In the data rows, 128 means zero.
Here are some points, one per row:
[122 156 133  86 176  74  61 133 137 118 128 105  55 171 114  86 110  95
 111 153 134  83 110 173  69 101 139 119 122 107 171 191 130]
[110 115 108 111 157  96 114 137 138  94 123 117 107 191 139 116 168 153
 149 124 172 134 106 188 163 108  88 145 110 133 164 122 164]
[122 104  86 125 167 117 113 131 136 196 129 181 132 138 228 120 150 117
 156 101 134  79 112 109 151  53 158 155  98 144 146 141 161]
[ 92  85 146 140 146  74 105 139 121 153 141 127 119 186 122 107  83 167
 133 138 106  92 113  95 147 119 153 152 146 133 177  99 157]
[173 111 128  72 168  96 118 154 164 126 131 102  94 135 191 115 133 174
 121 110 121 100 113 164 176 123 109 121 145 105 153 147 140]
[127 147 162 123 138 123 172 174  89 162 116 134 119 131 175  85 104 186
 151 121 145 120 117 163 157 130  39 145  73 170 158  90 175]
[135  59 149 150 160 110 107 127 128  58 123 118 112 144 125  99 105 154
 168  97 199 117 122 137 151 100  54 110  88 173 128  85 190]
[201 177 176 189 148 119  97 170 137 108 112  94  60 100 112 105 101 123
 136 111 166 106 126 172 131  81 140 169 146 152 109 108 167]
[181 166  82  75 146 126 131 161  75 145 114 106  79 128 124 131  86 160
 162  94 158 123 120 165 153 126 135 165  94 114 166  39 161]
[145 130 110 140 138 134 127 141 159 178 122  70 128 122 102  19 137 120
 154 129 150 153 123 127 125  68 123 154  78 160 157  76 139]
[ 99  91 162 113 127 132 151 133 122 137 119 137  46  74 154 147 124  84
 124 113 135  98 118  88 105 173 135 164  84 187 132 131 100]
[132 135 137 110 124 112 115 123  84 169 123 166 167 156 105 152 167 146
 123 121 127  66 122 152 169 140 175  98 170 189 166 135 116]
[171 153 116 152 120 107 104 102 129  91 127 170 149 136 141 132 154 123
 125 101 131 156 125 124 121 195 144  93 119 228 181 116 118]
[ 93 132 183 113 118 143 136 100 130 154 134 119 131 199 144 132 137 116
 107 133 110 104 123 122 115 146 121 123 101 119 112  91 129]
[134 131 139 159 161 100  61 128 135 152 144 106 115 149 184 117 175 134
 129 143  82 154 147 137 172 185 127 166  84  86  71 149 115]
[139 155 140 124 123 135 141 160 148 146 111 118 103 158 130 255 137 102
 136 144 133 139 122 138 114 107 105 110 103 145 112 109 150]
[153 154 120 120  82 150 149 104 154 123 106 117 158  71  60 116  98 137
 139 104 118 107 146 116 137 127 111 102  67 129 114 142 155]
[164 147 142 108 110 151 158  81 136 102 117 124 158  85 123 148 116 131
 142 255 137 123 129 117 161  95 103 158 135 124 146  96 136]
[121 135 191 141 115 176 145  99  80 115 103 142 157 100  87 131 132 123
 147 119 133 134 141 197 137 116 142 120 100 123 112 144 134]
[112 206 164 137 123 153 144 141 115 131  95 123 132  64  92 130 186 133
 140 130 112 154 134 137  96 117 104 109 117  78 165  97 119]
[ 69 184 134 184 117 148 149  90 126  91  95  87 141 145 104 120 147 133
 127 134 156 145 128 109 117  87 135  85 165 162 140 115 110]
[101 100 135  85 101 146 136  89 121 162 130 173 152 115  77 141 114 140
 106 125  74  95 122  94  97 122 161 195 128 164 153 156 116]
[148 122 131  52  98 137 152  94 134  93 118 146 125 103 128 139 128 125
 116 112  91  98 127 139 126 159 164 110 160 147 142 132 114]
[101 111 128 105 117 255 106 183 207 107 131 126 152 155 155 141 137 146
 124 124 165 120 124 154  67 126 181 150 133 131 145 133 130]
[ 90 181 144 148 138  75  93 167 136  80 122 132 131 149 145 120 113 134
 127 132 119 102 123  89 149 160 168 107  81  89 177 135 128]
[ 36 132 102 125 137 105 130 176 158  65 125 177 133 127  80 155 177 109
 125 113 130 120 117 168 163 146 114 239 167 133 146 109 126]
[ 39 181 101  87 148  97  84 163 173 140 104 171 141 131 138 109  86 160
 128 147 128 118 120 113 164 104 148 114 127 183   0 110 119]
[102 141 172 132 129  98 102 179 177  94 106 155 146 134 168 127  99 141
 135 136  99 102 116  99 110 138 102 118  89 168 180 133  88]
[ 73 208 161 121  96 134 120  56 129 107 105 133 152 145 168 134  42 152
 128  93 125  86 126 176 132 124  94 156 186 115 109 172 142]
[116 152 104  79 111 103 119 100 171  70 105 188  95 156  76 137  85 119
 123 105  79 136 127  79 123 136 140 131 125  82 146 118 102]
[126 103 156  73 112 119 134 106 185  74 109 140 142 152 134 121 115  58
 128 126  88 157 130 124 156 114 159 131 148 171 119 158  87]
[ 89 171 124  87 112 116 105  90 178 124 104 164 155 107 181 140 169  82
  90 114  92 170 135 130 142 115 134  74 154 136 176 115 109]
[107 120 187  14 115 133 117 142 157 158 114 162 163 140 118 108 126 112
 104 109 106 196 131 130 121 169 120 135 195 113 125  91  96]
[ 87 125 152  68  99  99 131  94 154 131 120 154 129 136 143 141 135  64
 112 122 255 139 141  68 156 158 170 122 128  76 131 183  82]
[126 150 170 121 114 133 123 144 182 121 118 165 138 104 143 139  89  86
 106 125  98  96 130 100 113 176 111 153 143 133 125 184  79]
[119 115  98 129 113 145 151 151 133  91 116  85 162  76  81 149 158 178
 124 108 139  67 139  89 167  95 141  95 142 119 129 153 141]
[176 133 122 135 145 137 138  69 174 177 130 107 126 143 122 131 195 155
 128 120 131 110 139 105 116 110 140 140 128 116 123 130 143]
[134 111 121 164 126 130 163 117 149 155 141 133 158 146 105 119 124 127
 150 140 123 177 132 135 162 131 131 103 102 122 134 175 150]
[103 106  88 123 153 156  95 101  73 128 132 122 152  82 148 138 120 101
 146 139 154 105 141 105  63 124  67 124 141 144 148 137 145]
[146 123 120 144 127 136 141 118 104 134 138 111 150 107 124 127 129 122
 140 128 131 146   0 118 126 141 133 111 131 109 101 138 115]
[140 151 134 117 130 142 111 145  93  73 255 132 140 132 107 120 148 123
 139 110 117 140 140 100 138  96 141 149 121 134  92 120 118]
[169  91 174 160 132 128 129 135 132 115 128 127 133 108 152 134 136 120
 142 102 120 144 135 104 178 117 116 127 214 109  93  88 145]
[ 97  96 155 113 131 156 147 125 135  74 104  96 108 105 149 126 137 174
 143 123  96 172 135 143  54  78 141  85 106  94 103 108 107]
[126 149 200 116 142 149 173 144  67 113 121 104 110 150 112 129 176 150
 132 133 134 119 158 109 149 113 162  85 111 138  87 128 101]
[ 91 133 146 141 117 146 164  90 157 149 255 122 124  82 130 158 100 142
 129 122 123 123 137 151 141 112 109  96 126 115 161 110 119]
[172 115  92 168 133 131 123 130 118 164 127 116 129 136 114 133 114 162
 149 128 159 111 142 153 134 103  79 139 128 123 129 106   0]
[120 109  99 144 122 159 131 124 137 148 133 132 135  87 108 149  82 156
 153 101 172 119 147 144 137 186 122  88 138  80 126 112 125]
[159 166 130 151 108 148 111 121  79 141 130 133 173 124 123 152 106  80
 136  93 138 181 141 148 130  77 139 178 101 120 130 164 130]
[138  94 160 133 115 155 172 128 114 123 122 133  92 142  89 125 121 119
 119 150 123 140 130 106 150 113 104 144 117  98 121 148 141]
[134  97  99 160 166 110 122 106 120 144 138 117  80 140 123 102 164  32
 113 132  93  53 130 149 106 148 106  74 162 110  91  71 142]
[164 121 113 115 165 121 108 228  97 165 142  95 225 159 111 100 119  47
 121 142 126  99 145 104  97 146 135  92 117  92 108 107 156]
[130  94  89 152   0  97  92 184 103 158 147 102  72 153 166  88 159 115
 127 155 129 118 127 153 122 129 131 112 139 131 116 128 148]
[153 112  95 163 155 134 134 149 111 132 139 135 119 130 131 114 120 150
   0 137 154 148 123 138 136 120 110 124 109 134 123 119 146]
[130 102  82 140 155 103 127 118  70 143 140 125  59 145 116 139  90 114
 125 140 113 187 138 128 121 113 197 108 120 143 150 120 129]
[133 146  97 149 142 130  99 101  88 128 143 123  85 137 149 111 168 152
 130 149 146 146 139  82  74 184 159 159 150 124  98  89 149]
[125 118  88 137 188 106 183 191  84 107 142 135 104 141 175  91 165 125
 148 169  94 129 142 167 116 177 146 125 155 121 119 203 118]
[163 100 114 175 140 126  87 129 131 143 141 149 138 227 148 127 117 153
 138 117 104 152 132  66 100 126  96 150 180  99 144 156 150]
[122 112 152 155 160  98  97 179 125 206 125 110  62  90 103 119 124 134
 136 113 117 179 140  78 142 114 110 114 208 132 128 197 145]
[148 123  80 134 133 127  84 163 106 111 121 154 112 102 179 125 120 164
 136 130  89 170 144  98 136 118 123 111 125  97 120 169 130]
[161 133 135 166 128 142 151 130 146 150 136  92 145 120 136 129 100 164
 130 154 149 125 138 139 110 205 203 129 159 122 136 109 138]
[133 137  98 107 117 147 101  95 133 148 131  66 132 160  52 146 152 162
 135 129 107 141 136 136 126 183  72 126  97 165  84 170 141]
[115 149  70 162 133 137 255 143 148 141 114 129 123 174 145 102 107 108
 138 115 125 151 144 122 113 130 125 133 138 137 110 134 136]
[152 104 142 141 106   0 186 104 141 131 138 111 211  75 115 167 141 160
 123 118 145 141 146 156  15 114 138 156 120 108  87 124 134]
[177 119  88 136 104 168 164  70 105  86 114 102 162 107 154 145 106 107
 135  95 104 121 148 107 151 116 133 161 118 112  86 112 105]
[142 142 104 137 120 162 158 105 106 135 115  83 135  77 130 125 165 108
 125 101 109 137 137  77 129 146  93 157 133 112 122 145 142]
[ 89  44 127 171 120 150 110 103  61 143  63  94 176 112 120 157 121 130
 114 129 100 136 141 148 153 123 150 131 113  85 144 112 114]
[134  77  98 176 156 135  86  94 165 145 145 107 126  99 113 125 107  83
 143 155 119 157 140 180 146 167 174 115 106 147 128 137 146]
[151 109 105  87 134 139 120 116  80 128 146 110 147 120 130 116 114 141
 130 157 150 146 146 133 111 129  89  93 168 153 124 160 134]
[151 139 144 154 114 172 149 109 135 124 105 255 115  99  67 110 157 142
 150 152 159 120 133 168  94 109 119  90 105  87  90 108 142]
Along one direction, these points spread out more than along any other. Take the direction at right angles to it along which they spread out most. Go by this last direction. Where along it does each point below lie, from 0 to 99? 50 is the average, and the first point above lies past it. One standard deviation of the points above along it is 16.
[172 115  92 168 133 131 123 130 118 164 127 116 129 136 114 133 114 162
 149 128 159 111 142 153 134 103  79 139 128 123 129 106   0] 37
[ 69 184 134 184 117 148 149  90 126  91  95  87 141 145 104 120 147 133
 127 134 156 145 128 109 117  87 135  85 165 162 140 115 110] 35
[116 152 104  79 111 103 119 100 171  70 105 188  95 156  76 137  85 119
 123 105  79 136 127  79 123 136 140 131 125  82 146 118 102] 66
[122 112 152 155 160  98  97 179 125 206 125 110  62  90 103 119 124 134
 136 113 117 179 140  78 142 114 110 114 208 132 128 197 145] 64
[103 106  88 123 153 156  95 101  73 128 132 122 152  82 148 138 120 101
 146 139 154 105 141 105  63 124  67 124 141 144 148 137 145] 41
[112 206 164 137 123 153 144 141 115 131  95 123 132  64  92 130 186 133
 140 130 112 154 134 137  96 117 104 109 117  78 165  97 119] 26
[ 90 181 144 148 138  75  93 167 136  80 122 132 131 149 145 120 113 134
 127 132 119 102 123  89 149 160 168 107  81  89 177 135 128] 76
[110 115 108 111 157  96 114 137 138  94 123 117 107 191 139 116 168 153
 149 124 172 134 106 188 163 108  88 145 110 133 164 122 164] 66
[164 121 113 115 165 121 108 228  97 165 142  95 225 159 111 100 119  47
 121 142 126  99 145 104  97 146 135  92 117  92 108 107 156] 54
[164 147 142 108 110 151 158  81 136 102 117 124 158  85 123 148 116 131
 142 255 137 123 129 117 161  95 103 158 135 124 146  96 136] 27
[ 73 208 161 121  96 134 120  56 129 107 105 133 152 145 168 134  42 152
 128  93 125  86 126 176 132 124  94 156 186 115 109 172 142] 53
[171 153 116 152 120 107 104 102 129  91 127 170 149 136 141 132 154 123
 125 101 131 156 125 124 121 195 144  93 119 228 181 116 118] 58
